First come named turns, each shown by rows before and after it. For each pair of rows after them, which turns, in which order, take the first row to the second? The first pair is done for you.
J_795 (before |-> after):
[-8 -4 -7 -4 -8  9  5 -7  1 -2  5 -2  8  0 -4  8  0  9 -6  3 -2  0 11] |-> [-7 -6 -6 -7 -4 11  7 -8  2 -2  5 -3  9 -1 -3 11 -1  9 -8  4 -5  0 10]
[ 16 -32  39   8  -6  29 -11  14  -8  11 -12 -13   0  26  -3  20  14  -3
   6  -4 -28  18  -3] |-> [ -4 -22  21  -2 -40   2  -5  22 -19  12 -20 -28  -4  18 -16   6  12   9
  10 -14  -8  16  17]
[ -5   4  17  -9 -36  -9  -1  -4 -15  23  10  -5 -15   8  -2  27  -7  -4
   1 -18 -13  -2   5] |-> [-10  11   6 -14 -34 -17   1  -9 -14  20  14   2 -15   2  -2  22 -12  -2
  -1 -18 -10  -8   8]
J_292 (before |-> after):
[  9  -5 -11  -3   9  -4  11   4   6  -3   7  16  19  -7  14  -9   9   7
  11   2 -15  -1   0] |-> [ -3  -8 -13 -10  -8  -3  11   5   4   6   7   8  17   3   7  -1   8  14
   6   0 -21   1  13]
[ -7  -3   9  10 -15  -4   9   3 -12  13 -14  -3   1   3  -4  -2   7  19
   4  -5  -5  17  -2] |-> [  8   0  12  16  11   0   7  -2  -7   1  -4  11   4  -4  13  -8   7  10
   6   0  -2  12 -19]
[-16 -11   0  -9 -23   9  -2  -3  -4  18   5  -8  -6  13 -16  25  -8   8
 -12  -3 -20  -4  22] |-> [  9 -16  15  15 -13  -9 -10  18 -15   0 -20 -17  -4   8   2 -14  10  -7
  15  -8  12  14  -9]
J_489 (before |-> after):
[-10  21 -19 -18   4 -15  13 -12   2  -1   3  19   3  -8   2 -11 -15   1
  -1 -10  11 -10   3] |-> [  2   0   5 -16   7  24   8 -12   8  16   8  15   1  12  -4  21 -11  -3
 -10  -3 -25  -4   3]
[-25  13  -5  -8  20  11   4   1   0   6  -6   2  -4   2   2  20 -15  -2
 -24  -3  -2 -16 -14] |-> [-19  14  -4  -5  26   7   3   1  -2   2  -5   7  -1  -1  10  15 -14  -3
 -22  -4   5 -18 -22]
[ -9  12 -16  -9  -7 -11   6  -7   1  -3   9  11   2  -4  -4  -4  -6   7
  -6  -5   0  -7  12] |-> [ 11  -1   5   2  10  14  -1  -6   3   1  12  11   3   6   1  12   2   1
  -5   1 -19  -3  -1]
[  0  -3 -11  -1   3  23  10   0  21  14  19   8   9  23   0  49  -3  18
 -24   4 -23 -17  22] |-> [ 22  13 -17  20  41  -6  10   2  21 -21  16  27  10  -1  32  -2   2   4
   1   3  22 -16 -15]
J_241 (before |-> after):
[ 15  -5  15  10  27  19  -8  -1   7  -1   4  12  -6  13  -2  20 -14  -6
  -2  -2 -13   0  -6] |-> [  5   6  -2   2  33   8  -4 -12  14  -6  13  20  -2   2  -1  21 -23  -1
  -6  -4  -9 -10   0]
[-11   4 -16  -5  -3 -11  12  -9   7  -3  -2   6   2  -5   1  -5 -10   9
  -1  -8  13 -12   2] |-> [ -5   1  -8   3  -6 -17   7   0   2  -7 -10  -1   2  -1   2 -15  -4   3
   8  -8  22  -5  -3]
[ -3  12  -9   1   2  11   2   3  -2  -6   9   5  -2   9  -8  -3 -15  -7
 -18  12  -4   0 -12] |-> [ -6  14 -12   0   2   6   3   4  -2 -11   5   4  -1   2  -9 -12 -15  -8
 -16  12   4   1 -13]
[ -7  10 -18 -10   8 -12   8  -6   3 -11   7  11  -9 -10   5  -1  -8   0
  -2  10   6  -7   2] |-> [ -3   5 -13  -3   0 -14   2   2  -5 -15  -4   5 -11 -10   8 -15   1  -3
   9   9  17   2  -5]
Then:
Each pair is 2 to 3 turns apart.
[  9 -32   9   2 -27  29 -15  22 -21   8 -22  -8   3  21 -10   2 -14  19
  10 -18  -3  -8   2] |-> [ -3 -23  -5  -2 -37  11 -10  18 -23   4 -21  -8   7  12 -13  -8 -19  21
  13 -24  11 -12  10] | J_489 J_489
[  6 -10 -12  -4 -20   2 -10   5  -7   9   3  -5  -2  20  -7  20  10   9
   1  -6 -20  -3  24] |-> [  4   9 -31  -3  12 -12  -3 -12   1  -9  18  18   3   0  13   4   1   7
  -1  -2  -4 -17  11] | J_489 J_292 J_241
[ 19  -7   3  17  -9  -4  -2  31  -7  -3 -18  -5  -2   3  14 -30  11  -8
  11   2  17  -6 -15] |-> [ 16 -10   2  13 -21  -5   0  30 -10   1 -20 -13  -2   7   6 -27  12  -4
   8   0  15  -6  -8] | J_292 J_292 J_292
[ 13 -13  19   4   0  19  -5   8  -4   1  -4 -17  -3  11   1   7   9  -7
  12   6 -20   9 -13] |-> [  6 -11  14  -2  -1  22  -4   2  -3   6   4 -16  -4  11  -4  20   6  -5
   2   8 -28   3  -6] | J_292 J_292
[  9 -24   8   6   8  25  -9   9   1   6   6   4   0   3   3  12  16   1
   8   6   2   4 -16] |-> [-13 -16  -6  -2 -25   2  -2  16 -10   8  -6 -10  -1   2 -12  -4  14  12
   9  -4  19   5   1] | J_795 J_795
[  5  19 -15  -2  23   5  -4  -8   6 -11  19  31  14  20  15  13 -22 -26
 -10  21 -29  -4  -6] |-> [  5  25 -17   5  18 -28  -4   3  -3 -26  -2  25  13  10  22 -24 -15 -29
  13  12   7   6 -20] | J_241 J_241
[ 13 -14  11   9  -2  19   0   8   2   8   1  -8  -1  11  -5   9  10  -3
   4  10 -10   7  -7] |-> [ -3  14 -22  -7   5  -5   9 -12   7  -4  15   8   7  -7   1   3  -7   8
  -7   5   3 -12   2] | J_489 J_795 J_292
[ -5  28 -20 -19  22  -2  28 -32  16  -4  30  14  15   4  -5  -9   0 -12
  -8   1  -7  -9  -6] |-> [-18  17 -11 -20 -32 -19  22  -7  -4   8   1 -21   7  17 -28 -24  14  -4
   6  -9   4   9  15] | J_292 J_241
[-15  10 -16 -14   5   8   2 -18  11   4  25  16  13   4   2  -6  -7 -10
 -22  11   4  -8  10] |-> [-16  -4  -1  -8 -33  -3  -3   4  -3  14  -4 -14   9  15 -10 -19   7  -9
  -4   1  16   8  19] | J_292 J_241
[  8   1  15  21 -18  21  -8  24 -11   5 -23  -4   5   5 -26   2  21  -6
  19  -4 -20  19  -1] |-> [  2  12   4  10   4  36  -1   2   2   6   3  14   9   2 -24  28   6  -3
  -5   3 -44   4   6] | J_292 J_292
[ 17 -16  28  13 -19  10   0  25   4   4 -18 -21   0  16 -10   7  15  -8
   6  -2   2  24  -2] |-> [ 13  15  -7  10  25 -14  14   0  15 -26   7  16   8 -17  18 -17   0  -9
   0   0  30   0 -17] | J_292 J_292 J_489
[ 16 -20  29  10  27  38  -8  12  12  13  -2  -5  13  12  -1   6  16 -15
   4  -8 -12   4 -10] |-> [-17  -9   6  -3 -27  -4   3  20  -4  15 -23 -30  12   9 -20 -13  16   6
  10 -20  14   2  21] | J_795 J_795
[ 35 -11  15  12  45  20 -10  -1   6  -2  10  22  -1   1  17   2  14 -13
   3   3 -21   7 -38] |-> [ 12 -24  18   4 -31   2 -12  27 -14  22 -24 -26 -12  22 -20   0  23   4
  15 -10 -15  25  -2] | J_292 J_292
[ 12   4   7   7  36   9  10 -15   5  -9  24  24   3  -8  18   3  -8  -6
 -16  10  -9  -9 -20] |-> [  9  13   0  11  19 -22   8   0  -7 -16   3  13   1 -17  20 -31   2  -4
   3   0  24  -2 -22] | J_795 J_292 J_489
[-19   2  -7  -3 -37 -17   0   8 -15   5 -17 -22  -3  -3 -15 -14   5  10
   4 -10  16   6   9] |-> [ -3 -12  13   2 -35  -2  -9  17 -16  13 -20 -30  -5  10 -14  -5  14   6
   7  -6   3  14   2] | J_489 J_795
[-30  20 -30 -11 -28 -40  12  -2 -10  -6  -5 -10   3 -12  -7 -20  -6  12
   3  -7  30 -11  21] |-> [  0  18 -12   9  14 -29   8   3  -6 -24  -6   4   2 -21  16 -40   6  -9
  18   0  41  -4 -21] | J_489 J_489
[ 16 -15  10   9  -8  16  -3  34 -10   1 -16   2  -7   7 -10 -18  31  -5
  30  -2  12  17 -28] |-> [ 10   8 -17  -8  34  24  10  -2  12  -7  28  43   1 -11   5   6   8  -3
   2   7  -5 -12 -30] | J_292 J_241
[ 19   0  13  14  29  24   0  -7  15  -5  13  10   3   0  15  13  -1  -5
   0   6 -14   2 -16] |-> [  1  19 -15   1  24  -2   9 -15  18 -14  17  17   7 -18  15  -1 -13   3
  -4   3   1 -10  -5] | J_489 J_795
[ -5  -4  10   9 -30   5   6   6  -9  26 -36 -10 -18  23   3  -4  10   2
   1 -17   2  37  10] |-> [ -5   9  -5   9 -19 -14   8   4 -10   9 -36  -4 -15   6  13 -27   8   0
   9 -18  26  31   3] | J_489 J_795
[ 14  -9  16   4 -13   1  -5  17  -9   3 -18 -20  -2   8  -6 -11  18  -3
   6  -7   6   4  -4] |-> [-12  14 -19 -19 -13  -9   8  -8  -2   2   6  -5   2  -8  -8   5  -3   8
 -13  -6   4 -21  16] | J_489 J_292 J_489
[ 14 -20  23   8   2  17 -14  11  -8  12  -8  -7  -4  15   1   9  15  -5
   0  -5 -11  16 -11] |-> [ 10   6   3   9  29  -3  -3  -4  -1 -11   3  15   2  -9  22 -13   6  -6
   1  -5  13   2 -26] | J_241 J_489 J_795
[ 24 -26  26  10  15  20  -1  14   4  10  -1   4   2  10   4   6  18 -11
   2   9 -14   3 -16] |-> [ -4 -15   1  -4 -30 -15   7  21 -12  15 -19 -19   0   6 -13 -14  15   9
   8  -3  11   3  12] | J_795 J_795
[  1 -25  29  -1   9  17   7  -4  30  10  -9  -9 -14   2   1  -3  -3 -18
 -16  12 -15   0 -15] |-> [  7 -26  31   4  12  13   5   0  26   3 -12 -12 -13  -2   6 -14   1 -23
 -11  11  -7   0 -24] | J_795 J_292
[-16   3 -14 -15 -17 -17  -2  -9   2   1  -3   5  13   4  -2   6  -8  10
  -8  -4   2  -7  11] |-> [  1 -15  11  -5  -6   9 -12  -2   3  12  -6  -1   6  19  -4  19   1   1
  -7   0 -18   3   4] | J_489 J_292
[  9  32 -15   8  24  -8   3 -17   1 -39  27  23  10 -15  16 -10 -14  -3
  -3   4  21  -3 -15] |-> [ 13   9   9  19 -25 -16  -8  17 -21 -23 -12 -16   1   6  -5 -29  10  -4
  21  -4  35  24 -10] | J_241 J_489 J_292
[ -2  -4   8  -3   6  23   8 -15   3  17  13   9   0  13 -10  34  -5   1
 -14  -1 -24  -5   7] |-> [-20  13 -19 -15  -4  -5  14 -20   1   8  12  10   1  -1  -8  21 -15  10
 -12  -5  -7 -17  18] | J_489 J_292
[ -1   6  -1  -6  16   7   4  -5   9   5  15  14   0  -8  -3  20  -7   9
 -13   5  -8 -15   4] |-> [ 13 -12  25   8  -1  13  -6  17  -2  11 -12  -4  -8   8  -9  12   8   1
   4   0  -6   7  -3] | J_795 J_795 J_292
